Each row is where one point has got to under a steady rotation. How many ticks took it there?
The counts run from 0 to 876.
0.624  -3.121  -2.831  -1.081  -3.396  -2.506  -1.249  -1.185  -1.662  -3.878  1.996  2.002  0.680  -0.739  -2.317  -1.740  -4.783  -0.427  -3.927  -2.445  0.031  4.067  -1.697  3.353  0.440  -0.055  -1.841  -0.327  -0.114  -4.212  1.058  0.770  3.211  -3.477  2.118  1.545  -1.899  -1.959  1.320  -1.587  1.354  1.840  -1.631  1.833  2.976  1.237  0.812  -4.437  -0.723  1.159  -0.172  0.792  1.947  4.900  1.541  -4.208  -1.208  -2.145  -0.120  -1.303  0.423  2.698  -3.384  -0.100  -2.178  2.154  0.299  -2.939  1.601  -4.706  -0.790  -2.558  -1.816  1.381  -2.039  0.258  5.304  0.026  -0.118  -0.354  -0.362  -4.380  0.579  5.078  -2.035  0.782  1.146  -0.579 | 416
-4.166  0.502  -0.415  2.296  3.715  1.803  1.670  -3.312  3.670  0.455  -5.754  -1.558  -1.559  3.783  0.994  0.249  1.013  0.638  -1.344  0.286  0.536  -4.864  -0.210  0.383  -0.079  3.180  -2.124  -0.056  -3.254  -1.536  -3.113  -2.017  -2.909  3.368  -4.139  0.410  2.024  -0.830  0.481  -1.443  1.734  -1.436  5.052  -1.860  2.372  -1.163  -1.869  3.730  -0.350  0.007  0.734  -0.608  0.567  0.970  -1.798  0.874  1.860  -4.311  -0.364  2.207  -2.071  1.104  -1.476  -1.293  -2.126  1.568  1.163  -0.192  1.279  1.932  -2.497  -3.437  1.769  -1.000  1.410  0.459  0.189  -3.614  -0.047  -1.064  2.825  -3.669  -0.583  -0.447  8.353  -1.337  -2.565  -0.009 | 712
0.612  -3.329  1.229  -3.375  4.146  -3.461  3.080  -0.412  -0.027  -1.539  0.055  -1.739  -1.415  3.633  0.804  2.008  0.622  -2.946  -1.109  0.415  1.516  -1.710  -4.833  -0.725  -2.157  -2.064  -2.218  1.850  1.592  -3.367  -2.241  -0.976  -3.123  3.950  -1.980  -2.824  4.738  0.463  0.415  -1.133  -0.465  0.114  -1.879  -0.597  2.200  5.948  -1.147  -0.921  1.653  -0.405  -0.297  -4.955  3.413  -1.726  -1.620  2.292  0.018  -0.778  -1.981  3.075  -0.367  -2.165  1.149  -0.913  -2.721  -0.724  0.060  0.075  -0.748  2.520  4.220  1.962  -4.069  -2.954  2.925  -1.551  0.907  -1.079  0.567  -2.782  0.066  -0.701  0.003  0.054  1.071  -0.315  -1.520  0.185 | 782
-3.842  0.235  -3.773  0.511  2.405  -5.186  0.600  -4.151  0.859  4.279  -3.071  -0.624  -2.923  0.947  0.044  2.059  1.270  1.252  3.766  -0.329  1.012  -4.306  -1.319  -2.397  1.923  0.337  -4.433  -0.672  -2.833  0.687  -0.529  -1.437  0.062  -1.160  -3.054  -3.560  3.426  1.052  -0.776  0.736  -0.213  2.308  -1.372  -0.438  2.325  0.080  -3.341  0.487  4.983  0.780  -1.780  1.026  1.957  0.706  -2.039  0.033  1.443  1.872  -4.148  2.541  -1.521  -1.477  2.140  -4.232  0.622  -1.311  1.414  4.154  0.632  0.115  -0.963  1.274  -2.115  -5.054  -0.007  -0.644  -3.544  -2.426  -1.497  -1.222  0.274  1.640  -3.120  1.486  0.714  -3.316  2.812  2.522 | 631
0.416  -2.061  -0.136  1.638  0.296  0.956  1.404  -0.065  1.389  -0.037  -4.569  0.087  1.397  -1.074  -0.542  1.716  5.511  2.762  -2.909  1.696  3.783  -1.490  2.534  -4.183  1.536  1.715  2.599  1.474  1.772  3.472  -0.257  0.163  -3.664  2.287  -0.544  1.661  2.080  4.418  1.037  2.423  -0.414  -1.679  3.619  0.168  2.960  -5.293  -0.936  -0.503  -3.077  1.866  -4.247  -0.991  -4.146  0.090  -2.695  3.354  1.932  -0.322  3.573  0.483  -2.007  -0.279  1.450  -0.319  0.047  -2.027  -0.127  0.929  0.683  3.253  5.003  -2.681  -0.137  -0.760  2.704  -4.236  2.971  1.418  -1.412  2.203  2.742  -2.293  0.911  -4.183  -1.398  -1.085  -0.548  -0.507 | 357
-1.033  0.388  -3.837  -1.287  -0.787  -3.263  -0.865  -3.593  -1.239  -1.543  -1.533  0.591  0.378  0.548  -0.864  -0.900  -5.646  0.278  -0.541  -1.937  0.829  0.747  -0.628  1.622  1.268  -1.328  -0.623  -1.230  -0.837  -3.939  -2.677  -0.673  1.971  -4.172  -0.943  1.394  -2.522  -0.133  -3.570  -1.387  1.592  0.222  1.588  0.922  1.100  -0.020  1.409  -0.637  0.096  1.370  2.944  -0.895  -0.742  6.414  -0.522  -0.570  1.698  -3.671  -2.801  2.029  0.220  2.279  -4.191  -3.311  -1.418  0.556  1.834  -4.185  2.195  -1.974  -1.816  -1.285  -1.310  -2.019  -2.025  0.706  0.394  -3.148  2.562  -2.475  0.707  -4.879  1.864  6.948  2.390  0.243  0.510  1.985 | 66
-2.021  1.988  -2.642  2.482  0.208  -3.325  -0.130  -2.793  0.280  4.870  -2.082  0.771  -0.080  -1.447  -3.169  1.816  -0.323  3.026  4.459  -1.465  1.895  -1.315  2.181  -3.031  1.336  0.824  -3.973  -0.301  -0.086  3.118  1.367  0.608  1.095  -4.148  -1.814  -2.446  0.702  0.991  -0.157  0.818  -0.068  2.620  -0.488  1.759  0.733  -3.356  -3.003  -2.790  2.341  1.964  1.520  0.511  -0.418  -0.874  -0.281  1.644  1.281  1.437  -3.242  1.359  -0.549  -0.131  0.654  -5.204  0.122  -3.789  1.379  2.944  1.337  2.678  0.356  1.528  -0.804  -4.440  -1.489  -0.025  -5.845  -1.520  -1.928  1.145  -0.710  2.971  -0.988  2.295  -4.652  -3.908  3.405  4.921 | 635
0.512  2.884  -0.461  -2.481  -2.431  -1.661  1.833  -4.514  1.141  -2.476  1.889  -2.172  -2.813  -1.106  -0.602  -2.180  -0.830  -1.407  -0.033  -1.399  -5.137  -0.480  0.791  0.109  -0.440  -1.635  -3.116  1.384  -0.009  -1.153  -2.295  -3.377  2.054  1.520  -1.266  6.074  -3.794  1.859  -0.750  -0.200  0.264  3.323  1.297  -3.007  0.273  -1.834  5.117  -0.291  2.888  -1.263  -0.767  2.030  -4.654  -2.335  -3.271  -4.405  2.562  0.779  -1.321  1.515  -2.035  -1.985  -2.883  0.856  0.619  2.245  2.601  0.981  3.094  2.563  0.045  1.848  -0.948  0.923  -3.363  1.080  -2.070  -0.625  2.362  -0.536  2.123  0.639  0.624  4.447  3.245  -0.370  2.170  -3.040 | 169
1.573  3.261  2.787  1.956  -2.639  2.887  1.489  -0.632  -0.540  0.306  3.055  -1.456  -0.574  0.498  -0.853  -0.590  3.559  -0.451  1.119  1.057  -6.094  2.552  1.590  1.141  -1.030  0.657  1.584  0.225  0.085  2.380  0.439  0.293  1.468  -0.406  -0.906  0.710  -1.376  2.248  2.326  1.957  -1.848  3.085  -1.197  -3.641  -3.783  0.236  3.412  -0.729  2.036  -3.146  -2.294  3.180  -2.748  -6.796  -1.908  -3.529  -0.619  3.518  -0.019  2.114  -1.921  -1.607  1.190  2.978  2.878  0.205  -1.649  3.089  0.513  1.758  0.658  -0.744  1.993  3.555  -1.729  0.909  -1.657  2.524  -1.249  2.130  2.490  3.240  -1.225  -1.293  1.312  -1.422  3.518  -3.211 | 14
-0.048  -2.660  -1.437  1.304  -0.045  -1.134  2.422  0.226  -1.796  0.449  1.032  0.799  0.226  2.154  -0.131  0.080  -3.746  1.271  2.947  1.350  3.643  0.264  -2.456  -1.387  1.289  -4.409  2.303  -1.645  -1.912  -1.732  2.709  3.063  0.517  -1.348  0.399  -1.690  1.969  -4.168  -0.425  -0.347  -2.122  -1.743  -0.566  -0.628  1.327  4.220  4.053  4.582  -0.898  -2.426  -1.372  -2.622  0.031  3.593  0.998  -0.286  0.943  1.593  -0.200  1.196  1.504  -0.595  -1.119  -3.237  4.777  -3.070  -1.673  1.305  -0.214  -8.041  -1.239  -2.979  0.983  -0.009  -0.923  0.112  -1.086  -2.104  -1.476  -3.718  0.007  -3.429  -1.667  4.625  0.446  1.664  2.591  -3.897 | 566
2.372  -2.858  -1.085  0.444  -3.559  -1.655  1.016  -0.596  4.876  -4.236  0.516  0.257  -0.278  -1.477  -2.346  -0.739  4.446  1.395  -5.737  -1.852  3.019  -0.088  1.981  -0.288  -1.999  3.749  -1.855  1.594  1.744  1.561  1.307  0.391  -4.434  -0.403  -2.416  0.887  1.532  -1.899  1.567  -1.081  3.602  0.217  -0.634  2.495  2.618  -3.359  -4.044  -2.926  -2.276  -0.358  -4.120  3.005  2.541  -2.088  1.212  -0.961  0.342  0.051  3.528  -3.209  -0.439  1.985  2.632  2.659  -2.040  3.111  -0.079  -0.076  1.296  5.026  1.790  0.557  -1.472  2.023  -0.634  1.925  4.660  0.560  -0.458  -1.416  -1.707  0.905  1.061  -3.068  -1.893  -0.126  -2.116  2.818 | 423
-0.444  2.931  0.982  2.419  3.452  -0.574  -0.935  4.231  1.917  4.489  -3.678  0.688  1.185  -2.744  1.515  1.030  3.750  0.558  1.951  0.930  3.095  -3.153  2.261  -3.341  1.906  3.393  -0.111  0.419  0.406  5.378  2.159  -0.419  -3.637  -1.454  0.251  -3.078  1.966  -1.034  -0.648  3.239  -0.935  0.818  0.587  1.319  1.001  -0.690  -2.299  2.797  0.819  -0.208  1.064  -0.838  1.640  2.026  1.812  3.716  -0.432  3.177  0.650  -2.297  1.685  -0.066  0.940  -2.102  -0.340  -2.784  -0.622  2.565  -0.254  1.327  1.616  2.876  -0.519  -3.013  2.019  0.391  -0.634  1.249  -4.172  2.924  0.119  -0.785  0.089  -5.658  -4.627  -1.743  -1.517  0.838 | 290
2.817  2.822  3.693  2.278  -2.758  4.202  -0.574  1.683  -0.424  0.494  6.036  0.997  1.070  -0.424  0.507  -2.842  3.119  -1.916  -0.475  1.279  -5.413  4.517  1.445  2.348  -1.921  -0.072  1.881  0.702  1.886  1.145  0.818  1.284  -0.123  0.722  1.566  -1.270  -1.432  0.676  3.922  -0.521  -0.827  1.867  -2.668  -2.769  -4.044  0.633  1.671  -2.452  -0.257  -3.487  0.375  2.492  -0.651  -5.379  -0.381  -2.579  -1.386  3.092  0.178  -1.930  -0.311  -0.026  0.761  4.720  1.308  1.501  -1.376  1.203  -0.037  -0.394  1.023  0.741  -0.081  4.880  -1.418  2.213  0.376  4.354  -1.402  1.879  0.479  4.481  0.034  -2.190  -0.494  1.340  1.929  -1.573 | 754
3.545  -0.510  0.959  -4.147  -3.033  -4.730  -2.346  3.263  0.215  -2.086  4.112  -0.303  -0.106  -4.250  -1.491  -3.040  -3.611  -4.182  -2.171  -1.190  -1.441  4.157  -2.530  0.815  0.642  -3.719  0.262  2.682  2.815  -1.917  0.660  -1.624  1.572  -0.876  3.263  -0.268  -3.800  0.067  -1.585  0.506  -0.404  3.437  -4.852  0.297  -2.500  2.872  2.675  -3.722  2.980  -0.898  2.071  -1.269  1.091  1.094  0.490  -1.765  -2.969  2.763  -1.082  -1.137  0.642  0.070  -0.525  0.867  -1.088  -1.668  0.054  -2.504  1.563  1.696  2.747  3.194  -4.823  -0.652  -1.486  -0.113  1.355  2.385  1.722  1.116  -1.533  -0.441  2.001  1.123  -4.205  1.934  1.684  -1.347 | 590
0.891  -1.727  -0.693  1.596  -2.664  -0.625  -0.134  2.975  1.609  -1.001  -0.193  1.656  1.769  -0.884  -3.389  -1.100  2.075  2.667  -1.094  -1.713  3.010  1.079  1.808  -2.579  1.876  1.126  1.765  -0.296  -2.034  5.930  5.602  3.053  -0.906  -2.900  1.590  -1.551  2.805  -3.717  2.137  1.396  -0.922  -1.074  -2.187  2.066  1.755  -0.986  -1.627  1.002  -0.607  -1.205  -3.645  2.309  0.237  1.699  1.598  -1.029  1.466  3.210  3.570  -3.985  2.669  -0.051  1.777  -0.189  3.252  -2.192  -1.783  3.133  -0.685  -3.769  0.303  -2.476  1.640  1.580  -1.497  0.037  3.032  2.032  -2.659  -0.741  -2.536  -1.638  -1.783  -1.840  -6.284  -0.417  1.636  -1.998 | 747
-0.058  -0.193  -0.632  -3.854  -3.370  0.347  1.556  -5.081  -0.500  -3.251  1.118  -2.048  -0.120  0.586  -0.397  -2.001  -1.564  -0.793  -2.757  0.284  -5.661  2.142  -0.641  2.821  -0.917  -3.310  -0.001  0.696  -0.398  -4.400  -4.253  -3.323  3.239  1.983  -0.583  5.384  -3.594  4.854  -1.091  -0.144  -1.016  1.650  2.443  -2.252  0.574  -2.137  5.452  -2.193  1.012  0.188  -0.525  0.343  -4.436  -0.483  -3.027  -4.530  0.660  -0.641  -0.787  3.707  -2.975  0.022  -2.821  2.784  0.694  2.003  0.810  -2.340  2.069  0.785  1.684  -1.832  -0.698  0.965  -0.927  -1.362  1.345  -0.214  2.709  -0.696  3.571  -1.404  -0.157  3.650  2.931  1.477  2.984  -2.183 | 257
0.078  -0.927  0.077  -2.632  3.714  -2.237  -1.145  -0.868  -2.489  -1.133  0.643  -1.803  0.297  1.738  3.088  2.411  -3.134  -1.848  -1.820  -0.778  -0.651  2.760  -4.178  0.843  -0.824  -3.425  0.047  -0.445  1.907  -6.787  -5.052  -0.252  1.958  0.257  1.054  -2.158  0.537  2.398  -3.565  -1.398  0.078  0.113  -1.652  1.289  0.751  2.910  1.081  -4.203  -1.195  1.751  2.898  -4.708  1.416  4.667  -1.645  0.459  -2.759  -3.419  -2.680  3.108  -0.856  0.579  -0.993  -1.472  -3.738  -1.001  2.143  -2.221  -1.721  -0.824  1.667  -0.552  -2.395  -1.629  0.225  -1.728  1.795  -0.097  0.856  0.963  2.901  -2.495  0.911  5.010  2.599  2.511  -0.706  2.014 | 784
-0.754  -0.585  -1.078  3.677  1.651  0.727  0.184  0.445  0.732  3.587  -4.436  1.049  1.442  1.515  -1.276  2.558  3.276  4.283  1.049  1.487  7.418  -2.386  3.594  -4.044  1.625  0.389  0.854  -1.819  -0.657  3.255  1.303  3.235  -2.055  -1.679  -1.139  -3.472  4.532  -1.033  2.105  0.597  -2.955  -2.984  2.831  0.495  0.713  -1.993  -3.404  2.272  -3.040  0.150  -0.479  -0.913  -0.741  1.965  -0.202  4.572  2.581  0.766  0.236  0.367  -0.028  0.995  -0.067  -4.171  2.596  -3.792  -2.442  1.754  -1.263  -1.721  -1.243  -3.168  3.738  -2.325  2.352  -0.829  -2.157  -1.176  -2.996  1.043  -0.495  1.230  -0.607  -1.132  -2.711  -1.890  0.632  2.506 | 552
-1.565  2.443  2.971  3.966  -1.583  4.634  0.095  3.656  -0.554  -0.180  1.974  0.357  1.623  2.020  1.690  -2.175  -0.085  -0.940  -1.874  0.590  -4.712  -0.604  -1.299  1.967  0.414  2.588  2.057  -0.223  -2.568  1.973  2.335  0.941  0.282  0.776  0.306  0.924  1.402  -1.788  2.207  1.552  -0.279  -0.510  -0.017  -0.406  0.420  0.677  1.553  2.317  -2.032  -1.138  -2.619  2.149  0.801  -2.084  0.873  -1.682  -1.058  0.495  1.857  -2.876  0.577  -0.564  -0.232  4.842  0.466  2.035  -0.111  0.698  -2.190  -4.091  -0.674  -2.391  2.174  4.978  1.023  0.188  6.176  2.069  -2.098  2.530  0.688  -2.593  -1.862  -3.844  1.397  2.067  -2.590  -3.914 | 841
1.772  -0.679  1.533  2.513  -0.234  4.866  -0.581  0.010  -0.378  -2.299  2.391  0.775  0.461  3.350  1.985  -1.041  -0.879  0.189  -0.486  -0.033  -1.485  1.815  0.410  4.646  -3.845  -0.830  1.267  -0.560  0.934  -3.392  -1.794  3.699  1.221  2.076  -0.221  -0.650  -0.349  -1.125  2.166  -3.530  -0.288  -2.694  1.163  -0.943  -1.361  0.803  -2.130  -1.249  -5.528  -1.611  5.772  -0.534  3.810  0.586  1.737  1.393  0.784  -4.423  -0.525  -0.468  0.884  2.973  -3.450  0.220  0.904  3.240  -1.525  -3.745  -1.007  -2.347  -3.479  -3.694  1.211  5.161  -0.834  3.458  -1.210  -1.166  1.283  -0.798  0.194  0.318  1.035  3.010  5.617  2.046  -0.479  3.158 | 230
-0.462  -1.199  -0.860  0.538  3.332  0.112  0.594  0.123  2.478  0.792  -5.850  -0.435  0.282  1.140  -0.039  0.954  4.538  1.161  -3.103  0.179  4.797  -3.542  2.932  -0.257  -0.214  4.109  -2.212  1.048  0.009  2.341  -3.972  -0.398  -5.689  2.156  -2.743  0.609  1.200  0.694  0.503  0.370  1.883  -1.827  4.124  2.288  2.979  -3.967  -2.291  0.956  -1.356  1.823  0.517  -1.049  0.127  2.004  0.648  2.942  2.607  -3.490  1.997  0.121  -0.404  0.889  0.513  -3.774  -2.550  0.811  -0.739  -2.924  0.302  4.184  0.312  -1.036  -1.011  -3.122  3.144  -0.157  1.564  -2.771  0.369  1.404  1.990  -1.521  1.156  -2.441  1.598  -2.339  -3.089  3.879 | 707
0.331  1.267  1.952  5.152  -0.290  6.273  2.597  0.456  0.592  2.377  -2.765  -0.752  0.368  3.329  -0.601  1.081  2.995  3.703  2.791  2.883  1.163  -1.505  2.900  -0.653  -0.818  -0.947  2.752  -1.984  -3.389  1.690  0.472  3.058  -0.611  1.840  -0.472  -1.045  4.077  -1.121  3.258  -0.696  -1.910  -3.387  4.175  -0.874  -0.473  -0.859  1.507  4.890  -3.757  -1.418  -0.441  0.033  -1.052  1.351  -0.617  2.903  3.267  -0.612  -0.074  1.298  0.226  -0.260  -0.763  -1.370  4.209  -0.020  -2.015  1.386  -2.199  -3.939  -2.487  -4.556  4.471  1.788  0.477  1.077  -2.342  -1.082  -1.494  -0.677  1.793  -1.738  -0.210  -0.257  4.284  -0.352  0.692  -0.272 | 557
-1.927  -0.392  0.093  3.725  2.866  2.132  0.492  -2.853  2.714  2.700  -4.555  -1.387  -0.136  2.270  1.291  2.696  5.920  2.741  -0.842  -0.136  1.620  -3.495  2.528  -2.302  0.803  3.337  -2.384  0.136  -0.593  1.179  -1.944  -0.455  -3.276  2.303  -3.958  -1.482  4.423  1.788  2.398  0.389  0.232  -3.033  2.726  0.103  1.753  -4.315  -4.221  -1.543  -0.860  0.431  -2.884  1.510  0.993  -3.019  -2.305  1.715  1.294  -2.381  0.592  1.022  -2.583  -0.385  2.990  -0.237  -1.811  1.521  -0.353  2.852  -0.886  3.893  1.996  -1.813  1.602  -0.503  2.611  -0.184  1.957  -1.438  -0.990  0.880  1.869  0.360  0.220  -3.995  1.154  -3.301  -1.075  3.423 | 534
0.804  0.956  -2.237  -0.867  0.438  -2.607  1.727  3.279  1.191  1.563  1.622  0.075  -3.029  -2.933  -1.119  0.295  -2.612  -0.367  5.026  0.756  1.851  -0.489  -0.849  -0.407  -0.379  -2.898  -0.520  0.502  0.571  3.018  3.785  1.459  -0.900  -1.752  0.226  -2.407  0.043  -2.624  -2.207  -0.384  -1.955  2.396  -1.344  0.185  -0.081  6.321  2.726  2.264  3.428  -1.796  3.877  -2.141  0.199  2.725  1.260  1.707  0.330  4.777  -0.917  -0.624  2.508  -2.877  0.226  -4.112  3.758  -4.230  -1.395  2.079  1.395  -0.264  -0.621  5.066  -1.472  -2.417  -1.328  1.956  -5.395  -0.327  -0.876  -2.295  -2.099  2.759  -0.466  4.806  -3.483  0.113  1.720  -1.394 | 480
-3.236  1.144  -3.067  0.900  -2.239  -0.866  -1.036  -1.071  -2.034  0.507  -0.440  0.811  0.576  0.672  -1.456  -0.244  -4.839  1.148  1.925  -1.454  -4.183  -0.108  -0.182  -1.258  3.565  -0.480  0.083  -0.419  -3.975  -0.183  2.231  1.142  3.734  -3.194  1.922  2.110  -1.797  -2.170  -1.211  1.130  -1.770  1.536  -0.015  -0.586  0.956  0.432  4.444  2.938  1.724  0.354  -2.875  2.868  -2.642  3.107  -0.247  -5.362  -0.580  0.944  -1.451  -0.733  0.859  -0.131  -1.976  0.678  1.631  -0.714  1.398  2.425  0.295  -7.140  -0.904  -2.385  1.529  0.696  -2.898  -0.221  2.048  0.262  -2.340  0.016  0.781  -5.767  -3.480  2.947  -1.524  0.329  3.092  -5.345 | 828
